In the rows, zero is written as 128.
T: several groups of rows, each row roughly a mix of its group's hidden directions; some rows fit no group
T (104 x 11)
array([[119, 153, 142, 112, 107, 152, 176, 145, 143, 116, 178],
       [145, 155, 143, 108, 188, 151, 129, 160, 141, 146, 145],
       [122, 143, 119, 182,  98, 122, 132, 117, 157, 167, 158],
       [133, 117,  89, 115, 159, 172, 119,  77, 126, 121, 118],
       [142, 153, 141,  91, 103, 131, 163, 125, 103, 109, 177],
       [ 73, 142, 177, 128, 152, 141, 127, 152, 118, 127, 151],
       [122, 113, 100, 140,  80,  99, 127,  86, 142,  94, 116],
       [113, 155, 130, 149,  77, 110, 142, 138, 157, 147, 171],
       [124, 172, 153, 133, 161, 171, 119, 117, 128, 142, 168],
       [132, 142, 141, 175, 157, 146, 115, 126, 102, 183, 129],
       [160,  82, 113, 157, 128, 112,  92, 139,  87, 129, 126],
       [164, 129, 104, 100,  92, 158, 123, 115,  91, 153, 104],
       [130, 152, 169, 158, 156, 163, 125, 124, 110, 170, 147],
       [145, 175, 160, 130, 109, 113, 118, 179, 152, 123, 141],
       [ 87, 124, 172,  92, 110, 102, 161, 113, 136, 122, 111],
       [109, 125, 162, 138, 146, 158, 128, 178,  93, 153, 148],
       [107, 159,  95, 120, 175, 139,  86, 124, 127, 119,  99],
       [134, 108, 134, 158, 180, 129, 104, 142, 132, 180, 122],
       [114,  94, 124, 153,  73,  94, 137, 117, 123, 100, 107],
       [140, 179, 143, 148, 106, 119, 173, 129, 152, 158, 113],
       [101, 147, 149, 153, 103, 168, 152, 126, 142, 119, 176],
       [ 68, 144, 167,  93, 122, 125, 142, 122, 101, 132, 122],
       [139,  83, 163, 111, 152, 113, 115, 135, 138, 179, 139],
       [122, 180, 146, 101, 117, 123, 152, 145, 176, 134, 149],
       [ 97, 149, 110,  90,  88,  98, 103, 150, 122, 109, 107],
       [155,  92, 144, 131, 123, 122,  87, 174, 101, 137, 154],
       [ 95, 116, 155, 113, 105, 137,  88, 142,  76, 134, 112],
       [134, 149, 103, 159, 122, 173, 160, 137, 148, 101,  94],
       [ 99, 122, 161, 136, 131,  74, 118, 161,  98, 130, 152],
       [138, 158, 144, 137, 139, 153, 161,  81, 106, 167, 115],
       [131, 142,  81, 103, 187, 150, 133, 110, 138, 141, 129],
       [194, 143, 132, 143, 143, 149, 108, 120, 164, 123, 113],
       [151, 164, 101, 123, 129,  87, 137, 163, 122, 146,  87],
       [167, 139, 152, 137, 133, 126,  88, 182, 122, 111, 147],
       [171, 149,  85, 135, 108, 131, 167, 110, 120, 126, 160],
       [125, 115, 167, 100,  98, 129, 178, 115, 160, 110, 115],
       [120, 151, 151, 119, 109, 145, 113, 117,  67, 163, 107],
       [141, 131,  75, 120, 167, 111, 131, 116, 116, 152,  85],
       [126, 119, 103, 197, 117, 145, 110, 124, 108, 143, 155],
       [128, 122, 115, 168, 101, 118, 177, 107, 118, 162,  98],
       [114, 152, 153, 152, 131, 100, 112, 153, 114, 189, 124],
       [149, 110,  84, 104, 186, 150, 131, 113, 117, 134, 141],
       [126, 122, 138, 177, 170, 148, 156, 109, 164, 148, 133],
       [106, 176, 144,  90, 136, 150, 150, 140, 162, 112, 150],
       [113, 100,  89, 115, 120,  80, 119,  98, 154, 115, 101],
       [120, 131, 163, 111, 150, 158, 127, 171,  92, 165, 124],
       [175, 120, 112, 115, 145, 165, 111, 163, 109, 164, 119],
       [157,  95,  96, 169, 117, 111, 154, 153, 106, 153, 137],
       [ 89, 144, 166,  94, 156, 140, 125, 128, 103, 166, 116],
       [170, 156, 124, 122, 120, 107, 168,  80, 134, 141, 109],
       [ 75, 134, 150, 102, 111, 125, 159,  99, 138, 103,  99],
       [114, 151,  92, 130, 173, 179, 126, 128, 114, 112, 152],
       [158, 144, 185, 163, 116, 123, 142, 107, 142, 123,  98],
       [148, 143, 138, 131,  93, 166, 113, 142, 140,  70, 144],
       [105, 157, 140, 131, 101, 131, 181, 113, 163, 104, 104],
       [150, 117, 130,  71, 172, 127,  94, 138, 137, 110, 138],
       [151,  92, 139, 119, 157, 160, 107, 103,  83, 149, 141],
       [107, 133, 136,  67,  90,  96, 116, 134, 108, 121, 111],
       [103, 110, 110, 191, 116, 154, 123, 105,  97, 131, 129],
       [ 84, 127, 142, 113, 138, 168, 139,  81, 157, 119, 146],
       [115, 149,  77,  79, 129, 114, 122,  96, 130, 105, 115],
       [152, 159, 124, 128, 125, 188, 116, 139, 116, 121, 171],
       [116, 171,  90, 117, 135, 150, 147, 156, 126, 118, 176],
       [129,  98, 142,  75, 147, 102, 100, 110, 131, 115,  90],
       [118,  74, 157, 116, 141, 135, 143, 125, 184, 127, 126],
       [142, 140, 105, 150, 156,  73, 120, 157, 139, 138, 164],
       [ 97, 172, 171, 103, 151, 136, 158, 128, 116, 133, 150],
       [111, 159, 142,  81, 175, 159, 114, 141, 126, 146, 141],
       [119, 121, 118, 165, 147, 135, 148, 153,  98, 166, 175],
       [ 58, 105, 161, 122, 136, 126, 132, 117, 145, 120, 105],
       [130, 137, 169, 113,  99, 135, 117, 134,  84, 174, 109],
       [154, 149,  94, 136, 107, 135, 156,  80, 104, 156, 147],
       [133, 153, 170, 103, 128, 140, 105, 165, 148,  96, 160],
       [148, 141, 139,  98, 105,  79, 118, 152,  85, 138, 149],
       [139, 130, 125, 176, 126, 193, 123, 122, 103, 115, 123],
       [116, 106, 138, 193,  85, 131, 121, 115, 116, 140, 142],
       [155, 139, 125, 168, 109,  98, 124, 164,  99, 138,  87],
       [107, 136, 148, 118, 133, 166, 131, 109, 166, 123, 185],
       [160, 112, 109, 124, 127, 174,  76, 160, 133, 121, 125],
       [ 95, 156, 109, 116, 162, 177, 146, 123, 109,  99, 118],
       [ 91,  97, 115, 117, 130, 106,  90, 141, 162,  89, 115],
       [136,  73,  91, 127, 142, 108, 109,  94, 104, 144, 113],
       [106, 100, 130,  87, 116, 112,  98, 131, 131, 120,  72],
       [118,  93,  78, 123, 161, 142, 134,  85, 106, 137, 122],
       [115,  79, 146, 166, 125, 163, 125,  87, 110, 125, 132],
       [133,  84, 123, 135, 138, 104,  99, 172, 141,  98, 161],
       [ 80,  91, 133, 125, 102,  95, 108, 119, 132, 106,  94],
       [126, 137, 140, 111, 143, 145,  75, 118, 175,  92, 113],
       [172, 115, 131, 160, 163, 159, 157, 101, 135, 139, 151],
       [124, 159, 131,  89,  69, 118, 125, 140, 104, 117, 104],
       [147, 156, 116, 135, 180, 125, 161, 133, 137, 155, 168],
       [119, 156, 107, 116, 188, 125, 131, 119, 154, 142, 168],
       [106, 113, 101, 155, 156, 174, 135,  81, 125, 139, 141],
       [119, 125, 163, 153, 152, 129, 173, 111, 171, 158, 124],
       [ 88, 143, 136, 134, 105, 148,  93, 145, 121,  90, 170],
       [146, 121, 145, 136, 168, 139, 143,  87,  81, 148, 151],
       [150, 101, 160, 169, 154, 173, 139, 115, 121, 151, 138],
       [ 92, 154, 154, 161,  78, 121, 107, 149, 126, 108, 130],
       [120, 115, 126,  88, 143, 144, 106,  98, 136, 182,  98],
       [145, 145,  80,  83, 140, 108, 132,  92, 113, 106, 139],
       [170,  96, 117, 170,  96, 128, 126, 163, 132, 102, 125],
       [157, 114,  84, 148, 155, 134, 165, 116, 104, 159, 107],
       [190, 167, 150, 122, 146, 155, 132, 116, 147, 134, 115],
       [ 93, 112, 133, 110,  94, 134, 135, 138, 162,  75, 107]])

one row of each group, then the others: which group is each in?
[170,  97, 144, 151, 159, 166, 133, 109, 107, 145, 152]	H
[109, 138, 154, 111, 145, 156, 133, 147,  80, 177, 132]	X
[115, 108, 185, 119, 123, 136,  80, 121, 140,  96, 129]	R

[168,  71, 125, 119, 152, 129, 109, 133,  89, 115, 129]	R
[144, 144, 110, 136, 166, 173, 100, 129, 124, 163, 163]	X
[177,  90, 169, 155, 139, 153, 124, 137, 118, 126, 147]	R
[ 72, 125, 111,  98, 126,  92,  92, 142, 136, 117, 112]	H
[113,  93, 103, 161, 150, 163, 109,  86, 111, 134, 141]	R
[133,  92, 107,  96, 147, 108,  75, 111, 138, 130, 157]	R
[145, 100,  84, 121,  94, 103, 112, 106, 150, 101,  99]	X
[ 98,  76, 176, 146, 157, 136, 121, 132, 139, 144, 132]	H
[148, 145, 117, 166, 156, 173, 122, 142, 132, 134, 175]	R
[141, 154, 141, 132, 132, 160, 138, 182, 100,  91, 149]	R
[133, 128, 131, 178,  77, 103, 113, 159, 107, 131, 140]	R
